(in the rows, 128 means zero)
One hidden turn or mirror swaps the rows below in pairs. Which row is each named row swapped with?
The rows were stretched afterwards, more along some directions than others.
viles: [ 90 107 142  91 138 123 117 132 111 116 164 136 132 132 153 137 177 141
 129]
Zugor: [138 136 125  92 122 129 143 137 114 134 160 121 105 128 143 132 144 143
 156]
buf: [105 108 135  85 149 160 136 139  73 130 146 145 124 135 166 138 191 149
 127]
vobad: [128 134 102 104 123 161 148 116  91 132 118 118 107 107 150 131 137 162
 146]
koguz: [ 94 123 136 104 128 146 141 139  97  89 133 124 144 138 128 127 125 144
 116]
dusu: [ 76 133 132 110  98 139 119 120 118 131 109 138  86 148 115 150 131 177
 113]
vefa: [138 121 148 115 139 153 172 125 105 129 140 120 119 123 150  97 141 108
 129]
mak: [123 158  96 124 137 168 185 131 112  97 113 141 120 117 146 100 117 127
 116]
bubof: [ 91 152 116 124 131 130 134 126 118  73 102 133 111 123 119 136  77 166
 114]
Liv: [ 97 140  91 119 126 126 146 116 106 138 126 130  89 112 120 139 138 176
 147]
Giva: [104 161 107 105 126 122 170 101  94 109 119 135 101 112 111 112  87 136
 110]
vab: [107 110 133  88 128 106 111 126  99 141 154 109 123 134 118 143 146 138
 162]
kufi: [135 141 113 109 127 162 169 130  93 113 149 135 110 118 149 107 102 108
 110]
Roruk: [ 98 105 126  95 135 121 131 113  84 123 161 117 110 115 119 128 128 157
 161]
bepi: [104 119 104 101 118 137 110 120  85 137 118 138 111 116 117 145 136 179
 164]
tor: [101 137 109  91 124 135 148 101 106 127 134 139 127 102 128 122 132 165
 140]
Dela: [104 130 129 103 138 130 137 129  79 125 108 123 107 113 124 143 170 170
 145]
tuseb: [128 141 115 104 131 113 143 149  82 109 147 116 135 131 131 141 146 142
 142]
Sek: [116 112 131 112 115 114 114 130 102 144 138 111 120 140 133 150 143 144
 142]
fur: [123 111 100  88 147 145 127 149 101 107 138 115 133 124 141 150 170 169
 148]
votam: [122 133 119 110 111 141 134 148  70 113 148 113 137 127 163 141 149 149
 132]
Nad: [114 119 126 116 139 166 137 143 103 138 167 134 126 131 176 126 195 138
 136]
Gonol: [127 144 142 102 113  91 141  94 126 150 138 134 113 133 116 111 109  95
 147]
faki: [106 136 128 140 115 153 137 132 118 124 111 136 113 118 137 132 133 178
 117]
goker: [110 152 120 103 120 134 152 103 104 144 145 140 107 126 112 109 111 128
 158]
Ropev: [107 132  91 109 125 128 133  96 121 146 130 124  97 123 122 126 131 156
 174]
tosor: [137 151 130 111 144 120 167 126 130 118 129 128 136 117 134  93 134 103
 136]
Bogoz: [130 112 139  80 135 148 133 144 100 146 171 115 136 139 167 113 173 125
 163]
kudi: [113 122 100 105 141 132 155 109  92 134 147 123 105 116 114 135 151 176
 157]
taluv: [111 123 144 120 134 140 136 142 126  98 149 115 145 141 145 120 135 123
 113]
deme: [ 87 115 106 103 138  90  92 116 148 130 141 133 102 130 116 148 139 166
 153]
Tatil: [ 82 110 104  94 137 141 116 128  94 124 141 113 154 130 142 128 156 177
 155]
zupid: [128 134 113 115 140 150 159 134 100 125 127 130 110 122 174 122 160 123
  95]
gol: [121 145 109 145 117 118 133 117 165 114 118 116 105 136 111 140  99 168
 117]
fud: [130 153 105 109 147 111 158 116 140 107  95 137 123 121 138 109  93 115
 125]
fave: [ 94 137 108 128 117 165 142 109 120 110 115 125 100 114 136 135 128 192
 116]
nuzen: [120 129 115 123 123 144 128 122 152 155 105 120 128 151 159 112 120 128
 129]
Zis: [146 138 105 125 145 166 179 128 131 110 126 133 116 132 156 108 115 125
 115]
Sugun: [ 83 131 105 109 147  97 130 104 128 114 110 136 112 117 110 134 142 175
 135]
Losar: [ 91 134 145 112 114 115 127 165  96 114 169 113 124 136 128 149 150 153
 138]
Tek: [ 92 135 121 120 122 124 119 138 145 110 117 139  96 159 118 153 130 163
 104]
Tiba: [119 147 130 106 132 146 160 147  71 106 150 127 133 106 134 122 118 112
 142]
donir: [ 88 129 134 131 122 143 131 124 102 122 143 138 109 125 112 136 157 145
 129]
ker: [101 111 133 116 113 120  99 112 143 157 167 120 105 155 133 131 153 159
 153]
Pebe: [134 126 105 127 112 134 120  95 158 164 119 142 106 132 158 128 144 135
 126]
Givo: [106 143 114 117 142 170 175 133 120 102 131 125 127 114 159 107 144 150
 129]
nolur: [107 125 131 108 112 128 112 146 112 124 150 131 119 160 124 136 154 119
 144]
Domi: [109 119 122 118 115 129 112 120 141 133 162 130  93 145 129 145 172 174
 141]
Nupe: [123 124 126 118 123 147 159 121  79 152 161 124  98 112 137 124 174 143
 124]
tid: [121 155 132 121 117 116 156  93 104 138 131 140 107 134 115 114  91 127
 129]

Swapped with nuzen: Tatil
Swapped with nolur: Losar
Swapped with vab: taluv
Swapped with buf: tid
Swapped with Nad: goker

